In the rows, zero is written as 128.
These are runs of 6 systems, one row a step. Runs of the same system follow the same rule from any start.
J, run 1, 9 rows:
[[ 92 121 142 152  58 142 159 156  83 160 105 127 103 114 109 141 164 102
  144 119]
 [167  97 118 103 111 145 154  78 165 146 138 106 197 112 135  92 146 154
  158 101]
 [110 116 137 167 180  95 129 124 138  93  97 196 112 162 125 141 113 162
  154  84]
 [108 149  93 163  68 171 126 130 130 159 109 112 121 179 106 166 115  85
  149 146]
 [170 138  83  87 161 146 117 144 180 155 170 131 164 124 136 109 169 127
  144  98]
 [122 115 136 132 157  83  87 151 132 102 115 146  94 193 136 126  97 179
   83 142]
 [125 160 106 114 101 122 110 140 114 133 127  96  83 135  93 106 117  47
  146 174]
 [142 138 143  63 117 139 142 152 134 133 153 144 175  96 139  88 176 130
   77 102]
 [113  92 145 142 159  66 131 108  83 125 105 133 119 139 127  84 113 184
  119 169]]
Y, run 2 (9 x 20):
[[ 95 161 132 133 173  82 132 125  92  99 147 170  98 102 103  77 126 118
  171 129]
 [ 79 122 139 142  45 161 131 141  89 146 135 122 126 155 117 172 123 140
   90 151]
 [137 164 106 127 171 143 148  81 116 138 172 120 179  71 132  97 119 112
  157 163]
 [ 85  97 144 141 132 101 117 126 102 102 144 178 118 162 127 153 112 205
  112 110]
 [142 148  98 179 138 161 118 103 135 150 123  72 114 125 128 165  83  98
  160 188]
 [123 134 152 123 177 151 131 153 131 112 169 170 151  82 170 164 146 165
   98  86]
 [154  92 112 136 163  89  96 126 127 146  89  90 106 176 129 116 110 149
  104 197]
 [128 128 156 145 142 138 126 156 125 112 143 120  65  52 144 162 142 111
  164  99]
 [152 111 162 117 113 140 140 139 123 138  80 112 174 135 160 117 130 140
   39 150]]
U, run 3:
[[111 128  92  98 102 115 104 118 155 113 133 169 122 196  79 140 123  80
  140 105]
 [119 129  77 107 143 153 126 104 118 159 156 131 176 135  98 167 137  62
  121 180]
 [130 115  99  55 158 110 117 118 143 129 193 158 170 125 114 108 169 137
  115 113]
 [115 103 106  83 151  79  78 115 131  96 154 140  89 175  95 150 105 107
  108 158]
 [ 93 135 130  98 148 127 130 130  86 110 159 167 139  83 112 171 145  67
   91 155]
 [121  84 146  82 150  97 129 116  92 130 155 141 169 120 137 118 148 174
   61 156]
 [ 88  75 147 117 155  65 110 109  92  94 148 162  78 117 107 142 128 149
  139 129]
 [ 91  96 175 130  97 143 139 109  96  92 120 154 137  99 134 197 113 113
   76 128]
 [116  86 145 157 177 126 154 111  96 142 122 154 172 101 156 160 143 186
  106 133]]
E, run 4 (9 x 20):
[[173 162 100 146 153 122 118 121 163 145 126  76 109 130 131  57 109 131
  188 150]
 [108 164 155 142  57 164 135 179 128 128 131 143 120 154 144 113 132 174
  117  76]
 [139 171  95 189 138 153 126 124 123 161  98  83 120 153 127 122  88 104
  152 194]
 [118 179 118 107  90 144 139 159 131 150 187 135 147 132 125  63 159 167
  145  97]
 [129 147 131 175 109 130 108 122 134 123  91  97 115 201 138 117  64 166
  108 173]
 [ 88 204 106 159 129 149 140 144  98 139 190 154 121 107 114 101 126 131
  186 122]
 [130 142 122 111  85 146 111 134 121 147 146  91 158 175 141 113 103 165
   61 179]
 [114 171 113 164 179  96 118 126 122 111 157 139  98 134 125  77  91 172
  181 140]
 [ 81 154 149 134  64 163 125 151  91 129 176 126 122 128 137 160 113 160
   82 146]]
U, run 5 (9 x 20):
[[155  94 122 110 145 122 115  77 166 101 174 103 112  89 133 139 119 156
  190  94]
 [130 160 134 148 146 147 107 144 171  80  92 171 128 178 141 171  92 104
   93 100]
 [123 137 102 147 159 151 122 184 102 197 141 105 123 115 142 166 162 121
  114 174]
 [175  98 151  60 134 109 116 129 160 107 158  92 114  76 150  84 155 148
  124 103]
 [132 135 147 146 154  85 111 139 139  86  57 151  94 175 120 106  93  97
  106 142]
 [ 92 138 131 143  91 152 159 164  67 175 113 129 128  98 119 135 174  87
  122 153]
 [158  80 140  97 108 115 151  74 134 133 130  92 173 104 138  69 136 175
  134 126]
 [102 130 123 160 133  97 125 112 145  91  98 182  98 182 100 124 101 134
  174  83]
 [100 139 111 152  74 193 138 127 115 161 135 114 145 135 122 202 127  93
  125 143]]
P, run 6, 9 rows:
[[127 119 147  73  76 135 129 190 126 143 132 138 118 121 124 120 191 111
   87  89]
 [171 100 103 102 152  77 101 118 142 140  87  83 106 159 109  77 120 100
  128 182]
 [ 97 123 161 111  84 100 144 115 113  77 108 172 103 122  96 105 130  90
  150  79]
 [127  94 120 140  99 134 166 104  98 178  78 118 192 148 119 106 150 126
  107 166]
 [118 112  90 106 157  96 136 108 136 132 165 166 130 130  92 103 163 135
  207  90]
 [132  95 124 134  96 144 128  80 163 113 104 142 176 194 126 162  97 150
  102 114]
 [118 152  86 148 169 165 146 121 132 153 135 155 156 106 115 181 150  51
  159 133]
 [128 100 114  70 110 136  97 165 150 147 166 137 131 159 126 163 171 156
   85 104]
 [156 125 108 116 189 102  90 110 155 105 108 115 103 143 117 150  95  66
  117 170]]
E, run 7 (9 x 20):
[[121 105 156 137 120  88 122  67 105  82 105 107 111 126 116 110  67 127
  129 176]
 [ 82 146 155 139 138 141 174 114  77 112 156 187 176  70 133 130 143 138
  124 107]
 [135  60 117 124 140 117 130  85 104 156 123 101 174 137 132 156 131 168
   96 182]
 [127 101 126 117 165 109 122  81 150  94 183 143 120  89 126 131 124 175
  191  83]
 [122 106 145 138 131 168 115 134 141 113 128 136 138 124 158 228 113 139
   75 117]
 [156 120  93 115 218 116 105 145 142 151 151 116 113  92 134 149 152 106
  151 147]
 [149  85 159  64  97 114  96 163 152 108 146 109  83 114 145 138 159 145
   91  92]
 [154 135 154 161 171 119 123 140 139 100  65 117  82  98 149 140 102  77
  131 139]
 [123 122 148 106 105 142 158 182  98 168 124 129 130  71 132 115 205  99
  120 105]]
F, run 8, 9 rows:
[[136  48 116 101 157 104 104 123 135 147 156 122 113 131 134 175 162 181
  131 120]
 [155  89 145 138 154 120 100 100 171  83 105  96  83 113 145 185  87 114
  140 121]
 [162 118 155 109 167 129 129 171 147 121  82 142 117  81 155 145 173  72
  102  99]
 [161  56 130  90 128  89 111 146 124 166  90  85 106 140 123 106 168 138
  102 155]
 [137  92 174 109  91  87 115  98 138  70 103 111  80 126 121  97 101 135
  134 105]
 [139 123 160 150 110 135 175 122 128 118  42 156 165 112 138 103 136  89
  115  90]
 [134  75 100 110 117 102 157 117 121 176 109 131 151 140 101  88 190 137
  173 111]
 [130  72 126 112  89 122 126  70 167 105 136 131 139 158 115 137 110 172
  158  84]
 [142 139 110 161 160 148 140 107 182 105  76 163 145 149 124 161 114  77
  170  78]]
J, run 9, 9 rows:
[[125 209 122 184 162 155 121 185 141 130 127 144 107 146 158 110 111 155
  144 114]
 [131 180 124 144  82 158 103 166 132 147 158  78  92 152 143  94 103 169
  130 144]
 [156 195 139 121 141 127 116 142 152 105 152 108 113 110 146  42 100 142
  141 120]
 [ 99 194 170 156 106 126 140 173  93 109 122 147 112 134 150  73 106 169
  101 125]
 [117 172 129 148  83 139 152 119  96 148 155  93 127 104 125  53 113 153
  170 149]
 [109 175 151 133 115 141 154 113 125  91 173 161 153 102 141  76 109 178
  154  79]
 [ 89 187 128 202 123 149 152 114  94 127 131 153 147 146 131 110  77 173
  153 147]
 [ 96 189 103 156 103 169 134 129 122 142 204 126 123 113 125 125 115 151
  186 119]
 [129 188 122 144 146 163 117 121 152 104 181 133 160 136 158 122  79 183
  119 126]]
Y, run 10 (9 x 20):
[[124 155 131 169 148 172 162 170  94 183 112 129 165  90 158 142 160 121
  106 152]
 [143  54 129  88 144  96 121 107 112 150 167  99 137 102 140 113 162 191
  119 147]
 [134 111 167 165 127 101 127  92 134  79  89 101  82 109 146 115  70 147
  153 130]
 [131 146 145 189 118 184 167 163 125 161  78 138 157 115 165 157 148 129
  124 100]
 [169  78 101  88 151 122 129 117 155 179 139  92 168 126 140 102 173 174
  137 127]
 [149  99 153 124 130  88 102 109 167  77 109 111  70 135 135 109  94 155
  162  89]
 [142 166 143 173  99 171 142 173 154 136  56 125 127 150 150 136 125  95
  121  98]
 [164 117 102  80 140 140 134 160 150 183 144 123 165 121 128  93 202 129
  128 108]
 [147  90 139  80 103  71  98 108 151  89 132 110  83 158 108  73 118 147
  141 107]]
F, run 11 (9 x 20):
[[136 132  97 140 130 105 130  68 139 116 130 101 116 125  94  83  95 100
  208 149]
 [104 132 151 119 110 155 149 141 141 107 138 195 173 135 142 151 154 151
   94  57]
 [144 116  70 166 157 130 125 105 137 175  99  99 139 169 105 143 123 103
  168 179]
 [109 125 131  72 108 126 107 136 149  92 202 158 102 108 117 148 145 134
  139  74]
 [154 131 115 155 162 147 118 110 151 131  69 118 164 168 150 158  89 105
   79 176]
 [102 137 117 101 142  93 106 174 108 128 161 150  63 109  96 120 166  87
  158 121]
 [133  94 149  98  84 146 124 101 117 128 120  97 169 137 142 149 108 139
   48 167]
 [113 152 128 144 182  71 127 121 110  94 112 159  97 122 100  76 104 102
  171 142]
 [ 90 102 159 126  67 161 157 146  86 147 125 150 152 114 138 171 163 144
   82 112]]
P, run 12:
[[162 185 110 163 158 176 127 171 152 162 108 102 158 145 169 117 119 134
  104 154]
 [114 165 118 121 108 135  87 172 136 124 184 106  48 129 121 132 125 129
  163 116]
 [155 147 159  99  92 144 115 112 137 104 122  73 137 116 151  99  88 118
   68 165]
 [111 203 130 150 150 119 145 178  97 131 115 153 107 113 125  62 139 100
  138 135]
 [103 111 136 119  54 112 121 128  94 142 155  95 103 157 114  86 122 190
  127 153]
 [132 158 130 136 150 118 152  61 120 100 140 128 167  93 121  66  85 122
  160 149]
 [ 82 176 132 171  99 157 156 152 103 136 138 183 159 166 131 115 130 183
  130  98]
 [125 133  79 148 132 152 121  93 124 167 185  84 139 135 120 150 103 153
  169 183]
 [124 178 132 105 146 153 119 119 157  79 195 164 155 111 143 131 106 145
  120  83]]

Which system made each of these runs?
run 13:
[[124 131 125 204 116 144 128 107 146 125  86 102  94 158 131 146  80 141
  183 129]
 [152 177 109 141 106 192 137 153 185 136 128 129 134 130 138 145 144  98
  169  71]]
 => J
run 14:
[[148  93 113  84 166 137 142 144 127 169 138 134 176  93 139 153 200 109
   99 124]
 [134  33 141 110 150  77 103 101 121 116 113 117 101 139 127 160 127 169
  107 144]]
 => J
run 15:
[[112 171 116 167 155 176 121 154 153 122 169 158 119 122 149 188 124 154
  161  77]
 [148 161 103 174 137 171  99 140 155 146 136  82 125 167 161 157  84 159
  120 168]]
 => J
run 16:
[[139 194 142 130 114 140 159 137 131 123 130 130 157 101 137  33 129 126
  150 107]
 [ 93 159 153 164 105 121 155 142  93 127 135 162 138 146 133  71 122 208
  139 106]]
 => J
run 17 (2 x 20):
[[ 89 125 100 122 153 109 144  82  84 128 148 163 170 121  88 130 130  88
  136 176]
 [ 87 108 119  98 145 109 133 120 104 123 170 195 173 151 108 140 153 167
   99 112]]
 => P
run 18 (2 x 20):
[[157  63 121 101 106 106 133 123 144 153  57 119 151 184 112 118 159 107
   92 134]
 [139  66 110  89 134  77 123 129 141 137  94 150 109 149  90 107 179  88
  157 101]]
 => J
run 19:
[[117 127 134  99 136 159 142 140 100 154 173 131 185  82 149 156 165 138
   68 149]
 [125 116 115 149 193  79 100 114 106 124 143 110  93 144 131 111  92 180
  140 189]]
 => F
run 20, 2 rows:
[[107 133 144 131  61 165 109 177 109 152 139  99  99 144 144 165 137 152
   78 138]
 [163 169 125 121 146 119 120  95 134 112 137  80 125  97 130  65  86  95
  140 180]]
 => F
run 21, 2 rows:
[[116 117 144  76  85 130  92 123 152  77 160 141 107 147 116 167 112 107
   89 101]
 [138 152 116 136 167 120 130 124 131 119  65 139 149 153 115 123 106  45
   94 173]]
 => F
run 22:
[[151 112 134 130  69 134 131  80 150 130 113  80 154 170 132  80  92 181
  131 140]
 [100 179 121 203 144 157 152 119 134 117 128 174 142 140 135 131 101 160
  188  93]]
 => E
run 23:
[[ 99 101 108 160 141 133 114 105 101 135 149 108  88 109 113 206 109 108
  166 163]
 [150 120 123 105 130 182 120 110 165 120 158 114 157  84 153 195 132  94
  106 110]]
 => J
run 24, 2 rows:
[[137 130 168 132  93 116 142  98 137  78  62 133 141 146 131  88  82 104
   95 123]
 [109 144 121 152 123 129 178 161  90 170  97 157 142 107 111  92 186  99
  171 111]]
 => J
run 25 (2 x 20):
[[127  64 107 114 118 137 156 129 124 183 113 146 178 150 120 152 196 150
  130 104]
 [143  51  95 113 148  84 108  74 163 117 118 127 115 173 102 148 120 138
  167 120]]
 => J
run 26, 2 rows:
[[107 132 145 142 124 163 112 136 155  94 153 163 108 117 144 215 113 126
  118  77]
 [146 123 121 158 188 158 115 146 138 151 122 110 149 120 175 186 122 149
   81 160]]
 => U
run 27:
[[119 133 133 116 132 133 125 124  95 132 101 123 152 124 122 152 115  60
   61 199]
 [121  85 128  83 147 113 133 148  98 165 169 122 126  61 126 140 199 122
  121 138]]
 => J
run 28, 2 rows:
[[140 154 131 163 155 173 146 116 120 145 148  89 136  42 159 142 125 118
  166 147]
 [146 126 136 117 182 124 125 166 135 144 166 126 135  95 170 111 157 205
  109 112]]
 => F
run 29:
[[104 125 147  94  89 124 135 154 114 111  99 186 146 161 109 135 152  90
   68 106]
 [117 103  93 119 114  98 134  87 103 145 103 122 144 162  78 107 123  74
  139 185]]
 => F
